In the rows, 128 means zero.
The rows below fall into families. The same turns and mirrors carry the whole set onto itself and the rows of a family onto each other. For each named row, which other rows are in its family? Write them in the order they are listed.
These 32 rows form 4 families of 8 rows each.
gepi: [150 144 138 144 150 134 145 151 145 119 147 152 120 139 175]
Rab: [156 120 126 147 136 124 143 137 149 116 120 132 130 164 156]
mana: [161 135 118 146 142 117 154 121 150 123 129 136 120 153 162]
veru: [108 133 132 126 124  94 148 164  97 111 123 113 108 138 125]
kag: [119 131 131 113 132  92 148 167 115 110 114 115  90 124 131]
kezav: [132 155 151 115 138  94 158 130  93 117 118 111  97 133 132]
mup: [154 141 136 148 132 128 131 142 135 118 151 149 135 140 171]
Tep: [152 127 133 152 138 127 158 121 144 122 127 147 129 158 153]
Mez: [116 153 144 115 145 104 164 147  91 104 130 115  97 139 126]
Vev: [167 132 137 140 135 116 160 127 149 128 125 142 125 153 162]
sezar: [155 140 136 135 147 138 147 144 133 105 162 150 126 140 167]
Maber: [113 126 142 124 128  84 154 165 111 101 113 124 100 125 130]
Kuno: [113 126 141 125 123  84 150 163 107 100 113 123 103 126 129]
livop: [121 152 139 111 144 110 155 139  96  97 129 117  91 127 123]
dirif: [167 139 138 141 139 119 142 132 150 125 123 137 125 155 169]
Poten: [155 132 136 146 125 123 146 142 136 122 158 155 134 135 167]
deki: [131 155 145 109 127  92 152 146  88 108 132 109 107 137 130]
gomi: [161 121 128 141 142 120 150 141 154 118 119 133 124 162 160]
Gedi: [122 154 147 121 140 101 159 126  89 114 120 114  99 136 127]
zunem: [135 153 141 106 129  97 146 137  95 101 131 112  97 122 127]
pezak: [150 138 118 147 142 125 148 142 140 118 160 152 123 132 171]
lezal: [163 142 138 132 139 132 142 143 131 107 162 146 130 137 169]
gize: [149 136 134 155 145 134 143 128 145 118 124 141 126 160 159]
zif: [124 150 154 116 136  95 160 137  94  91 128 124 101 126 126]
benu: [129 150 155 112 134  92 159 139  95  92 128 123 101 125 128]
Medi: [157 134 117 149 142 120 152 117 147 121 130 137 123 154 159]
bedid: [117 137 138 114 132  87 157 174 108 115 120 112  96 134 136]
fekas: [112 128 126 125 122  97 139 159 105 105 117 114 101 126 123]
Fezi: [154 138 118 145 137 122 144 140 141 117 160 149 125 132 172]
garu: [111 132 136 129 122  91 142 170  99 120 126 121 106 118 139]
teles: [149 134 137 143 142 130 159 147 143 121 154 160 123 136 169]
zalag: [106 133 136 126 132  93 151 174 105 120 124 123  97 118 141]

Which other rows belong to the same family as pezak? mana, Maber, Kuno, zif, benu, Medi, Fezi
Which other rows belong to the same family as veru? gepi, mup, Mez, dirif, deki, gize, bedid
Which other rows belong to the same family as gomi? Rab, kezav, sezar, Gedi, lezal, garu, zalag

The rows below fall into families. The same turns and mirrors carry the whole set onto itself and the rows of a family onto each other. For each named row, which other rows are in its family? Write them in the order they are listed.
These 32 rows form 8 families of 4 rows each.
Nenon: [109  94 140 121 128 108 113 147 149 134 114 129 163 109 104 116 110 103
 115 150 123 134 156 146 136]
baru: [136 150 103 156 116 110 132 119 142 121 109 146 124 143 117 160 138 122
 142 166 113 125 164 140 132]
vom: [135 167 108 167 118 119 128 130 138 115 106 132 125 134 119 151 134 117
 150 166 117 137 159 147 115]
livig: [134 122 129 116 131 124 137 117 123 124 125 149 163  82 126 117  96 131
 112 160 111 132 119 146 130]
peki: [149 137 147 153 114 129 123 108 121 114 115 146 123 141 126 122 154 116
 155 128 127 135 132 118 100]
revu: [154 128 140 128 129 125 145 131 112 131 131 156 154  75 119 113 116 125
 110 157 123 127 119 126 124]
mifem: [151 124 141 114 132 141 136 121 129 119 132 151 150  81 116 112  99 122
 101 156 114 136 126 130 119]
bamu: [154 123 136 121 135 130 134 133 130 110 129 154 159  75 103 115 103 123
 104 156 113 135 128 132 121]
mazar: [125 156 100 147 116 113 132 129 141 114 107 133 121 134 117 155 127 119
 141 174 113 123 172 140 122]
Par: [151 154  97 155 117 118 131 127 141 125 115 137 122 137 125 147 139 129
 141 171 101 116 145 135 114]
zunap: [124 143 137 134 119 121 136 114 130 129 117 153 134 162 126 117 143 115
 168 124 131 134 138 135 107]
dob: [130 139 139 149 124 138 133 117 123 113 135 151 133 150 138 105 146 121
 153 132 143 135 128 126 107]
ves: [123  96 144 112 122 112 122 157 154 135 124 129 157 104  97 120 115 102
 119 158 126 129 152 152 109]
beto: [148 137 142 146 120 120 139 113 118  99 137 150 126 139 130 118 134  99
 158 129 146 146 141 116 111]
papef: [143 132 137 115 122 139 143 117 122 112 142 160 160  95 116 114  98 128
 104 159 110 131 122 130 112]
Kigiv: [121  99 132 132 125 110 109 153 153 145 112 145 153 105 103 118 105  92
 117 144 115 126 148 157 123]
fudot: [120 109 131 115 116  93 124 148 140 142 123 132 161 113 100 123 111  90
 118 143 134 124 162 142 134]
vot: [146 141 128 146 124 119 137 110 127 118 126 140 123 146 128 111 155 108
 165 135 144 138 140 127 107]
voba: [135 133 140 146 126 124 135 118 137 101 128 149 118 162 126 113 143 121
 153 142 140 128 146 112 116]
Ludod: [132 145 106 172 120 114 132 135 131 115 116 145 126 119 121 156 143 113
 137 157 115 126 174 138 142]
Kema: [133 163 104 162 116 113 132 115 137 131 119 142 124 133 120 155 144 118
 142 162 114 129 160 134 131]
netot: [149 142 138 148 125 131 141 110 132 114 124 145 129 152 134 114 147 110
 162 129 141 132 130 128 110]
maloz: [138 149 114 168 107 111 128 120 146 129 108 145 112 139 111 146 132 111
 138 153 102 127 171 145 118]
sir: [130 126 141 122 142 141 123 128 129 118 133 159 148  87 109 122 102 128
 102 163  90 129 136 129 121]
vav: [115  92 131 104 131 115 125 139 150 135 131 126 160 110 118 116 111  94
 122 150 123 114 145 147 128]
Pekor: [118  95 138 115 118 118 114 154 152 119 115 124 158 112 113 103 104 106
 124 136 120 148 151 144 116]
niru: [133 166 110 158 116 125 138 127 143 106 102 139 121 137 124 145 131 134
 137 150 117 126 164 133 137]
mitov: [107 100 137 120 128 107 120 162 151 129 114 122 160 110 108 121 117 110
 127 149 126 121 155 155 126]
gufel: [134 139 134 146 119 138 129 113 126 116 136 158 126 156 125 122 156 109
 155 142 140 139 143 128  99]
rifu: [150 118 141 115 122 136 121 120 121 123 115 160 158  84 112 119 106 110
 111 153 109 134 117 124 108]
ziku: [113  97 146 119 124 111 120 153 154 130 125 141 168 105 101 119 111  97
 118 142 125 136 153 138 133]
Rupu: [137 133 145 124 125 135 129 127 120 124 131 155 174  88 102 114 104 127
 101 154 109 137 124 142 115]

Which other rows belong to the same family as livig? voba, vav, niru
Which other rows belong to the same family as bamu? vot, Kema, ziku
Which other rows belong to the same family as gufel? vom, ves, Rupu
Which other rows belong to the same family as zunap? Par, sir, Pekor
Which other rows belong to the same family as Kigiv? peki, maloz, rifu

The rows below fall into families. The same turns and mirrors carry the whole set onto itself and the rows of a family onto each other. For each named row, which other rows are in its family? Write them in the order they are listed.
These 32 rows form 8 families of 4 rows each.
sak: [131 140 147 158 142 134 132 141 143]
fomu: [137 111 127 106 128 115 120 109 157]
Vapo: [127 139 148 155 146 122 127 112 107]
zizaf: [151 112 142 131 141 130 125 123 161]
duze: [136 144 115 153 132 113 144 106 137]
gafab: [122 117 125 142 115 150 114 133 154]
Maf: [116 143 121 136 149 149 120 115 135]
lat: [136 115 137 102 113 133 146 107 140]
nulil: [124 119 105 139 109 137 121 111 150]
suvil: [152 114 125 126 135 119 130 104 158]
neze: [106 135 145 124 133 111 114 111 104]
fuv: [108 139 115 114 116 104 125 109 134]
Firur: [115 144 114 133 146 144 121 108 133]
zubos: [110 142 122 129 147 148 115 119 135]
Rabuv: [149 117 137 120 120 137 155 105 140]
tadim: [102 135 147 119 127 124 113 145 140]
Nat: [133 113 152 104 118 142 141 123 142]
zoz: [113 135 159 139 143 124 114 126 108]
Bag: [120 139 134 140 137 109 126  98 103]
vuti: [128 125 151 139 122  95 149 132 114]
suba: [123 124 152 133 120  94 146 134 114]
Mer: [132 102 139 149 111 107 126 132 108]
tebot: [126 125 149 135 120  93 148 130 114]
deze: [132 119 114 152 116 146 123 120 153]
bam: [110 143 116 125 144 143 117 111 134]
sepoz: [130 102 137 146 109 106 125 131 108]
Tuse: [114 116 115 129 108 141 112 123 151]
Foze: [146 115 152 122 125 146 149 121 143]
volev: [130 103 139 147 110 107 124 133 108]
tuka: [131 103 137 148 110 106 126 130 108]
kitev: [125 124 154 137 122  96 147 136 115]
vur: [136 109 143 111 134 126 115 127 160]

Which other rows belong to the same family as tebot? vuti, suba, kitev
Which other rows belong to the same family as fomu? zizaf, suvil, vur
Which other rows belong to the same family as Vapo? neze, zoz, Bag
Which other rows belong to the same family as deze? gafab, nulil, Tuse
Which other rows belong to the same family as volev? Mer, sepoz, tuka
Which other rows belong to the same family as Rabuv? lat, Nat, Foze

